Each path below is one point turned by a fixed rotation once a step. After each direction that follows a path, write how fast that rotation turns it, in degrees per step (0 if it stays still).
Each turn is a multiple of 5 degrees from 10 to 175, or 0.
Each row of a path follows its step; steps can be skipped.
path 1
step 0: 3.73 -1.84 -0.84 2.15 -0.31 -1.93 5.53 -2.06 0.97 0.22 -2.32 -2.88 -1.44 1.82 -0.90 2.83 0.38 2.71 0.21 3.70 0.17 1.80 0.81 0.00 -2.03 -0.63 -3.82 0.82 -1.98 1.08 1.00 3.21 3.07 1.80 -2.06 0.33 1.89 -4.79 -1.02 -2.15 0.30 -1.60 4.34 -1.82 1.52
step 1: -1.56 -1.34 -1.65 -3.44 -2.07 -4.17 -1.88 -0.29 0.41 4.26 0.34 1.72 -0.48 2.71 -2.76 -3.53 -1.02 0.16 -1.61 -0.74 3.08 -0.85 -1.67 0.86 -0.24 -1.59 -7.09 1.97 1.93 -1.52 1.43 -0.40 0.72 -0.72 -2.07 0.61 2.04 0.03 -1.63 0.48 1.68 -3.71 -1.43 -1.25 -4.32
step 2: -2.68 0.17 -3.90 2.29 -0.23 -2.55 1.19 -2.25 2.01 -1.71 0.12 0.63 -1.79 0.23 -0.34 2.81 -2.02 0.87 -1.94 -0.08 0.45 0.54 6.90 1.33 0.17 1.36 0.06 -0.91 2.68 0.57 7.38 0.38 -0.20 2.57 -0.79 -2.44 0.50 -4.72 -1.62 1.61 -0.94 -0.95 -0.67 -1.49 0.98
step 3: 2.63 -6.89 -0.95 -2.62 2.44 -4.08 -0.25 -2.09 -0.49 0.46 -1.94 -1.41 -2.78 0.54 -1.58 2.68 1.89 3.04 -2.97 1.76 4.13 -2.24 0.65 1.36 -1.65 -0.96 -3.61 0.37 2.00 -1.70 -3.15 1.48 3.86 0.09 -1.40 -1.06 -0.81 -0.14 -1.09 -0.87 0.42 1.04 -1.84 1.53 2.11
step 4: 0.79 -0.67 0.02 -1.86 -3.01 -0.18 -2.56 -0.38 0.27 1.88 -0.62 -0.03 1.53 -0.78 -2.19 1.62 3.67 0.87 1.80 1.94 -0.43 0.03 0.87 0.05 -2.39 1.15 -3.22 3.30 -0.04 2.99 5.28 -1.21 -0.19 1.03 -5.43 -2.47 -1.01 -4.39 1.53 -0.51 1.64 -4.28 -2.00 -3.91 -2.06
step 5: 0.09 -1.54 -4.87 2.20 2.48 -0.24 -0.23 0.62 -0.64 1.44 -2.77 -0.01 1.31 2.68 0.05 1.44 -3.63 1.42 -1.09 -0.99 2.80 -0.35 0.33 3.22 -2.51 -1.48 -3.76 -2.11 -0.64 -3.79 6.04 2.16 3.72 0.61 -1.37 2.72 0.70 -1.64 -1.50 -1.02 1.05 3.43 -0.26 -2.90 0.47
step 6: -1.31 0.72 1.86 -4.16 2.75 -3.77 2.30 -0.84 0.47 -0.71 0.75 -1.58 -2.86 -0.08 -2.54 -1.63 -2.61 1.20 -2.09 4.88 5.70 0.79 2.70 1.21 -0.70 0.65 -2.61 4.00 0.04 1.84 -0.49 -3.09 1.88 1.35 -2.18 -1.30 -1.56 -3.67 -1.46 0.60 -1.20 -1.11 -0.11 -2.85 -0.54
step 8: 0.14 -4.49 -3.37 -0.20 0.53 -2.60 0.59 -2.94 -1.81 -2.51 -3.96 3.91 3.06 -2.31 -1.74 -0.06 -1.30 -1.52 -1.56 1.13 1.01 -0.07 4.39 -0.33 -3.51 1.72 -3.23 1.67 -1.41 0.87 0.67 0.00 2.38 2.59 -4.19 3.83 -0.84 -0.96 -2.45 1.79 1.58 -0.91 -0.06 -1.01 1.84
step 9: -0.73 -0.27 4.86 -3.23 -2.58 0.78 -2.46 -2.08 1.34 1.05 1.03 -0.58 1.59 0.43 -2.68 2.52 0.96 1.09 -3.77 2.58 4.09 0.45 -0.89 4.52 -0.67 -1.12 -2.19 1.38 2.88 -0.55 3.69 3.05 4.02 3.04 0.25 -1.79 0.26 -3.09 -2.18 -2.00 0.75 1.47 1.22 -1.69 -1.39
Speeds:
0.20 -0.12 0.70 0.66 -0.38 -0.14 0.60 0.03 -0.42 -1.11 -1.30 -0.14 -1.54 -0.42 -1.48 -0.13 -0.15 -1.18 -1.13 -0.32 -0.92 1.11 0.38 -0.81 -0.52 0.84 -0.02 0.77 -0.75 0.93 0.84 -0.57 -0.28 -0.52 0.67 0.10 -0.31 -0.92 1.32 0.01 -0.52 -0.33 0.13 -0.66 0.12 -> 175
0.71 -0.63 0.55 -0.16 0.13 -0.86 0.59 -0.57 1.35 1.02 -1.78 -1.18 -0.19 -0.37 -0.05 0.34 0.40 0.08 1.40 0.19 0.29 0.45 -1.05 0.33 1.54 -0.46 0.31 -0.09 -0.99 0.25 -0.47 0.06 0.01 -0.40 -0.37 -0.67 -0.96 -0.01 0.74 0.33 0.45 -1.36 0.20 0.84 -0.54 -> 110
0.26 0.27 0.27 0.51 -0.15 -0.54 0.66 0.91 0.07 0.33 1.02 1.32 0.75 -1.47 -0.58 0.73 -1.25 -0.31 -0.11 1.49 0.77 0.11 -0.16 -0.85 -0.94 0.22 0.39 0.34 -0.33 0.48 -0.23 -0.42 -1.05 -0.38 -1.06 -0.75 -0.63 0.25 -0.71 1.43 -0.04 -0.78 -0.94 0.25 -0.62 -> 160
-0.99 0.04 0.36 0.33 0.93 -0.16 -0.09 -0.69 -0.21 -0.33 1.08 0.36 0.45 0.48 0.72 1.32 0.15 -0.22 0.05 -0.13 -1.83 0.23 -1.17 0.26 0.38 -0.43 0.17 -0.56 0.29 -0.63 1.08 0.14 -0.72 0.20 1.04 -0.80 -1.40 -1.02 -0.25 0.07 0.55 -1.18 -0.41 -1.47 -0.22 -> 140
1.21 -0.01 -0.12 0.36 -1.41 0.16 0.18 -1.18 -0.55 0.02 0.21 0.27 -0.35 -0.14 0.12 -0.10 -1.14 0.72 -0.35 -1.23 -0.26 -0.01 0.20 -0.84 0.63 0.10 -1.25 0.23 0.61 -0.07 -0.25 1.55 -0.40 0.00 0.86 -1.99 1.16 0.06 -0.53 0.13 0.09 -1.22 -0.13 0.75 0.25 -> 35
-0.07 0.16 0.45 -0.19 0.85 -0.36 -0.27 0.66 0.71 0.04 1.13 0.29 -1.23 -1.05 0.25 0.34 0.96 1.74 0.11 1.05 -0.24 1.07 -0.64 -0.26 -0.43 -0.04 -0.77 0.15 -0.07 0.27 -1.00 0.48 0.87 -0.08 0.79 -0.62 -0.24 -0.90 0.08 -0.64 -1.93 0.31 0.36 0.57 0.94 -> 110
path 2
step 1: 0.64 -1.74 -1.13 -2.27 -1.24 -1.17 1.08 2.46 1.65 2.03 -0.13 2.64 -0.02 0.72 -3.31 -1.81 0.00 1.15 6.50 2.17 0.20 -0.02 -1.58 3.72 1.43 -0.96 -0.77 2.13 1.51 2.63 1.88 -0.14 -0.52 -5.30 -1.49 -1.17 -2.25 2.75 2.39 1.27 -2.81 1.67 -1.90 -1.19 -2.53
step 2: 6.56 -1.19 -2.64 0.89 -2.18 -1.66 -0.09 -0.39 1.44 0.64 -0.68 -2.63 -1.65 2.39 -1.10 -1.33 0.34 -0.61 0.39 -0.80 0.25 -0.29 0.77 -2.67 -3.36 -1.07 1.60 -2.73 -1.55 -1.23 2.06 -5.29 2.07 0.72 -2.12 -3.10 -3.00 -0.13 1.97 2.19 -2.26 3.51 1.67 0.66 2.34
step 3: 2.00 -2.81 0.74 1.71 -0.65 -0.74 -0.62 -2.73 -3.55 0.99 0.97 0.21 -1.46 0.98 -2.45 -0.53 1.90 -0.12 0.14 -2.94 0.20 3.55 1.24 2.38 -2.64 -2.22 1.17 -3.59 -0.74 1.37 -1.24 -0.02 -5.51 -0.11 3.40 1.44 -1.84 -2.86 1.39 -5.21 0.54 0.64 -3.31 1.15 1.43
step 4: 1.57 -0.14 0.83 1.74 -0.83 0.35 -0.59 1.54 3.50 4.45 1.62 2.98 -0.46 1.60 -3.63 1.01 1.82 0.78 1.52 0.51 1.24 1.72 0.00 2.79 4.29 -1.90 -1.20 -0.63 1.25 2.84 4.25 1.34 -2.19 -2.52 1.44 -3.82 0.98 0.16 -0.55 1.32 -2.21 -1.22 -1.57 -4.80 -2.16
step 5: 6.66 0.97 2.26 -1.41 1.62 -0.61 1.50 2.89 2.15 1.92 1.98 0.59 -0.26 0.97 2.55 -0.71 -0.05 0.17 -0.05 -1.67 0.66 -1.39 1.22 -2.12 -3.49 0.46 1.68 -2.29 4.24 -0.84 0.14 -2.17 0.98 -0.74 -3.09 -2.84 -2.58 0.65 -1.47 0.73 -4.27 2.63 -0.84 -1.41 3.42
step 6: 4.87 -5.50 2.46 0.05 -2.44 0.45 2.66 -3.54 -0.29 -1.69 0.91 3.37 -2.02 0.50 -2.40 2.30 -0.98 -1.71 2.54 0.51 0.42 -0.04 1.95 0.19 -2.58 -0.17 1.54 -1.30 -1.38 0.03 -2.77 1.20 -2.28 -3.29 1.49 3.20 0.04 -0.85 0.37 -2.47 -0.36 1.62 -2.49 3.15 1.26
step 7: -1.10 -1.47 0.39 1.38 -1.61 2.28 -1.09 -1.01 4.56 1.92 -1.69 2.18 1.77 2.19 -3.64 -0.90 -1.16 -1.89 2.04 2.94 2.58 3.80 -1.04 1.59 -0.20 -1.55 -2.69 -2.92 -1.49 1.29 2.09 2.18 -2.87 -1.40 2.24 -3.32 -3.80 -0.06 -0.48 3.14 0.14 1.94 1.79 -2.70 0.40
step 8: 1.86 2.10 3.29 -0.80 -1.28 -1.22 -0.96 1.03 0.26 -0.40 -1.71 -3.23 -0.09 4.68 0.41 -0.06 0.56 -0.36 -0.31 -2.60 -1.12 -1.18 2.10 -2.21 -0.60 -1.10 3.51 -5.27 3.54 -0.28 -0.07 -0.74 -3.61 0.78 -3.44 -1.31 -3.97 1.68 -1.02 1.78 -2.01 0.17 -1.98 -4.04 0.57
step 9: 2.81 -2.21 2.09 0.41 -0.16 1.04 1.24 -0.33 -0.61 2.82 1.17 2.91 -1.87 -2.84 -3.83 1.28 2.09 -3.19 5.36 -1.05 -2.67 -1.80 2.95 -0.11 -1.12 1.59 2.83 -2.15 1.21 -2.00 0.67 0.99 -2.62 -1.41 -0.33 2.72 -0.81 2.68 1.40 -4.77 -0.41 -0.31 -0.22 1.25 -2.45
Speeds:
0.73 0.86 -1.52 -0.83 1.03 0.77 -1.02 0.60 1.82 -0.60 -0.58 -0.88 -0.01 0.00 -0.30 -0.25 0.09 -0.55 -0.21 -0.27 0.34 -0.20 0.73 0.24 0.63 -0.57 1.45 0.90 0.35 -0.57 -0.33 0.89 -0.09 -0.65 -0.71 -0.91 -0.27 -0.61 0.44 0.51 0.71 0.08 -1.30 0.28 0.20 -> 115
0.19 -0.06 -0.52 1.75 0.23 0.84 -0.13 -0.90 0.22 -0.64 -0.21 0.49 0.64 -0.78 -0.62 -0.14 0.62 0.64 0.33 -0.24 0.99 -0.04 -0.21 -0.23 -1.74 -1.83 -0.09 -0.11 -0.51 -1.10 -0.38 0.97 0.46 0.45 1.14 0.47 0.40 0.17 -0.76 -0.87 0.05 -0.20 -0.75 0.58 -0.96 -> 110
0.21 0.40 0.73 0.46 -0.62 -0.18 -1.01 1.39 -0.32 1.02 -0.29 -0.47 0.02 -0.38 -0.88 0.98 -0.49 1.28 -0.18 1.19 1.00 -0.04 -1.49 -0.35 -0.22 -0.22 -0.21 0.20 -0.13 0.77 0.44 1.23 0.23 -0.15 -1.13 0.39 -1.38 -0.58 0.04 0.45 -0.04 -1.38 -0.32 0.72 0.22 -> 115
-0.36 -0.86 -1.00 0.14 -1.84 0.30 0.37 -0.77 0.02 0.38 0.15 -0.68 0.57 -1.03 0.85 0.39 0.47 0.18 0.02 -0.80 0.89 1.17 -0.52 -0.18 -0.13 0.60 2.22 0.80 -0.31 0.64 -0.95 0.14 -0.54 -0.27 0.44 -0.33 -0.72 -0.25 -0.52 0.80 -0.40 0.08 1.16 -0.18 -0.12 -> 85
0.74 0.94 -0.93 -1.00 0.10 -0.05 0.45 -0.40 -1.24 -1.07 0.29 -0.43 -0.37 -1.11 -0.62 -1.56 -0.47 0.18 -0.47 1.22 0.44 1.25 0.24 -0.12 -0.64 -0.28 -0.35 -0.41 1.54 0.26 0.06 0.63 -1.28 0.41 -0.15 -0.05 0.57 0.67 -0.49 0.34 -0.69 -0.68 0.52 -0.01 1.00 -> 145
-0.18 -1.34 -0.69 1.24 -0.14 0.98 0.02 1.08 0.81 -0.70 0.42 0.65 0.30 -0.98 -1.46 -1.27 -0.30 -0.39 0.00 1.14 -0.85 -0.23 -0.85 0.08 1.01 0.75 0.53 -0.45 -0.25 0.54 0.89 0.06 0.89 -0.85 0.82 -0.63 0.43 0.56 0.31 0.04 0.11 -0.63 0.53 -0.83 -0.07 -> 130
-0.77 0.12 -0.74 0.25 1.12 -0.01 -0.44 1.83 0.29 1.68 -0.28 0.37 0.14 -0.62 0.48 0.14 -0.69 -1.07 0.30 -0.22 -0.27 0.92 -0.80 -0.20 -0.65 -0.02 0.08 -0.37 1.19 -0.55 -0.16 -0.16 -0.62 0.21 1.61 1.23 -0.24 0.36 0.60 0.44 -0.27 1.20 0.15 0.96 0.42 -> 175
